In the data rows, zero lies at 7.5, halfway between 7 and 8.
Here are some numbered points:
[7, 6, 6, 6, 6, 6, 6, 6, 6, 6, 10, 6, 6, 6, 6, 6, 6, 6, 7, 6, 9, 6, 6, 6, 6, 6, 6, 6, 6, 6, 6, 6, 6, 6] 0
[6, 6, 7, 6, 6, 8, 6, 12, 6, 6, 6, 6, 8, 6, 6, 6, 9, 6, 6, 6, 6, 6, 6, 6, 6, 6, 6, 7, 6, 6, 6, 6, 6, 6] 1
[6, 12, 7, 10, 10, 9, 11, 8, 9, 8, 10, 9, 11, 10, 11, 8, 6, 10, 9, 8, 9, 9, 8, 9, 8, 10, 9, 10, 11, 9, 8, 11, 8, 10] 2
[10, 6, 10, 7, 6, 7, 6, 6, 6, 6, 7, 11, 6, 6, 8, 8, 6, 7, 7, 6, 8, 6, 11, 6, 7, 6, 10, 7, 8, 6, 6, 6, 6, 6] 3
[6, 11, 6, 6, 6, 6, 11, 9, 6, 6, 8, 6, 8, 6, 8, 6, 8, 8, 7, 7, 8, 8, 9, 6, 6, 8, 6, 7, 6, 8, 6, 6, 6, 8] 4
[7, 6, 6, 6, 6, 6, 6, 6, 6, 6, 6, 6, 6, 6, 6, 6, 6, 6, 6, 6, 6, 6, 6, 6, 6, 6, 6, 6, 6, 6, 6, 6, 6, 6] 5
[6, 6, 8, 6, 6, 8, 7, 12, 6, 7, 6, 7, 10, 6, 6, 8, 11, 6, 6, 6, 6, 6, 8, 7, 6, 10, 7, 6, 8, 7, 7, 6, 6, 7] 6
[8, 9, 11, 9, 8, 8, 9, 7, 6, 8, 8, 10, 7, 8, 10, 11, 8, 10, 8, 8, 9, 11, 11, 7, 6, 7, 11, 9, 9, 6, 13, 10, 7, 6] 7
[6, 6, 8, 7, 6, 11, 9, 15, 6, 10, 7, 11, 13, 6, 6, 9, 13, 6, 9, 9, 7, 6, 11, 13, 10, 10, 9, 11, 9, 11, 8, 6, 10, 9] 8
[7, 6, 6, 7, 6, 6, 6, 6, 6, 6, 6, 6, 6, 6, 6, 6, 6, 6, 7, 6, 6, 6, 6, 7, 6, 6, 6, 6, 6, 6, 7, 6, 6, 6] 9
[6, 6, 6, 6, 6, 6, 8, 6, 6, 6, 6, 6, 6, 6, 6, 6, 6, 6, 6, 6, 6, 6, 7, 6, 6, 6, 6, 6, 6, 7, 6, 6, 6, 6] 10
[6, 6, 6, 6, 6, 6, 8, 6, 6, 6, 6, 6, 6, 6, 6, 6, 6, 8, 6, 6, 6, 6, 6, 8, 7, 6, 6, 6, 6, 6, 6, 6, 6, 6] 11
[8, 6, 6, 6, 7, 6, 7, 6, 6, 11, 10, 6, 6, 8, 7, 6, 6, 8, 10, 6, 6, 6, 6, 6, 8, 6, 6, 11, 8, 7, 8, 6, 8, 8] 12
New points follow, each followed by the numbers of its three nearest points above, looking only along the 7 directions in which the numbered points spread most, nearest first.
[7, 6, 6, 7, 6, 6, 6, 6, 8, 6, 8, 6, 6, 6, 6, 6, 6, 6, 6, 9, 6, 8, 6, 11, 6, 6, 6, 6, 6, 6, 6, 7, 6, 6] 11 9 10
[9, 6, 10, 10, 10, 7, 7, 6, 10, 8, 9, 10, 6, 8, 9, 8, 9, 6, 6, 8, 8, 8, 6, 8, 6, 8, 6, 6, 6, 7, 8, 9, 8, 8] 3 9 0
[8, 6, 6, 9, 6, 6, 6, 6, 8, 6, 7, 6, 6, 7, 6, 6, 6, 6, 8, 12, 6, 11, 6, 9, 6, 10, 8, 6, 6, 6, 8, 8, 6, 8] 11 9 10
[8, 6, 6, 8, 6, 6, 6, 6, 6, 7, 6, 6, 6, 9, 6, 6, 6, 6, 8, 6, 6, 10, 6, 7, 6, 6, 6, 6, 6, 6, 6, 7, 8, 6] 9 11 5
[6, 6, 6, 6, 6, 6, 9, 6, 7, 6, 9, 6, 6, 6, 6, 6, 6, 6, 6, 8, 6, 6, 9, 6, 6, 6, 6, 6, 6, 7, 6, 6, 6, 7] 10 11 0
[12, 13, 12, 13, 15, 13, 14, 11, 15, 15, 15, 10, 12, 14, 13, 10, 13, 12, 12, 15, 14, 15, 9, 10, 12, 14, 13, 11, 11, 14, 13, 15, 14, 13] 2 7 8
[7, 13, 12, 9, 8, 13, 11, 10, 8, 10, 8, 13, 12, 11, 10, 10, 11, 8, 11, 12, 11, 11, 13, 10, 11, 7, 14, 11, 12, 6, 11, 9, 6, 8] 7 2 8
[8, 6, 6, 7, 7, 6, 6, 6, 6, 8, 7, 6, 6, 6, 6, 6, 7, 8, 6, 6, 9, 6, 6, 6, 6, 6, 6, 7, 7, 6, 6, 6, 6, 6] 0 9 5
[6, 6, 8, 6, 7, 12, 9, 13, 7, 8, 8, 10, 9, 6, 6, 8, 10, 6, 8, 7, 8, 6, 8, 11, 9, 9, 8, 8, 7, 7, 7, 11, 10, 8] 6 8 1
[8, 7, 8, 11, 10, 9, 7, 7, 8, 9, 12, 7, 8, 7, 8, 6, 10, 6, 6, 7, 13, 9, 6, 7, 6, 11, 7, 6, 8, 9, 6, 9, 9, 7] 4 2 6
[7, 6, 7, 9, 9, 9, 8, 6, 8, 8, 9, 6, 7, 7, 9, 9, 8, 7, 7, 6, 9, 9, 6, 7, 8, 7, 8, 7, 8, 7, 7, 9, 9, 6] 9 12 0
[6, 8, 9, 7, 8, 11, 10, 14, 8, 9, 6, 10, 11, 8, 7, 13, 12, 8, 11, 8, 11, 6, 12, 11, 14, 10, 12, 12, 11, 6, 11, 9, 10, 9] 8 2 7
[10, 6, 8, 6, 9, 9, 6, 6, 8, 6, 9, 7, 7, 9, 9, 9, 6, 6, 6, 6, 7, 6, 6, 6, 7, 14, 6, 7, 6, 7, 11, 6, 7, 6] 0 9 5
[9, 9, 6, 7, 6, 7, 7, 6, 6, 11, 8, 8, 7, 6, 6, 9, 9, 10, 10, 10, 6, 8, 7, 9, 8, 6, 8, 9, 8, 6, 7, 7, 10, 8] 12 11 9
[6, 6, 7, 6, 6, 10, 6, 13, 6, 6, 6, 7, 9, 6, 6, 7, 9, 6, 6, 7, 6, 6, 6, 8, 9, 7, 6, 7, 6, 6, 6, 6, 8, 6] 6 1 9
[6, 11, 6, 9, 9, 7, 6, 8, 12, 6, 6, 6, 6, 10, 8, 8, 8, 9, 6, 7, 6, 6, 8, 6, 8, 7, 6, 6, 6, 8, 7, 6, 6, 11] 4 11 10
[10, 6, 6, 10, 9, 7, 6, 6, 6, 9, 6, 6, 9, 6, 6, 6, 6, 6, 6, 6, 10, 6, 6, 6, 6, 6, 6, 6, 6, 9, 6, 8, 6, 8] 0 9 5
[7, 13, 8, 9, 10, 6, 13, 8, 11, 7, 8, 8, 11, 13, 12, 11, 8, 12, 10, 10, 6, 12, 7, 12, 14, 11, 12, 10, 15, 13, 12, 13, 11, 13] 2 7 8
[10, 6, 9, 6, 7, 6, 6, 6, 6, 6, 7, 6, 6, 9, 8, 7, 6, 6, 6, 6, 6, 6, 6, 6, 6, 9, 7, 7, 6, 6, 7, 6, 7, 6] 0 9 5
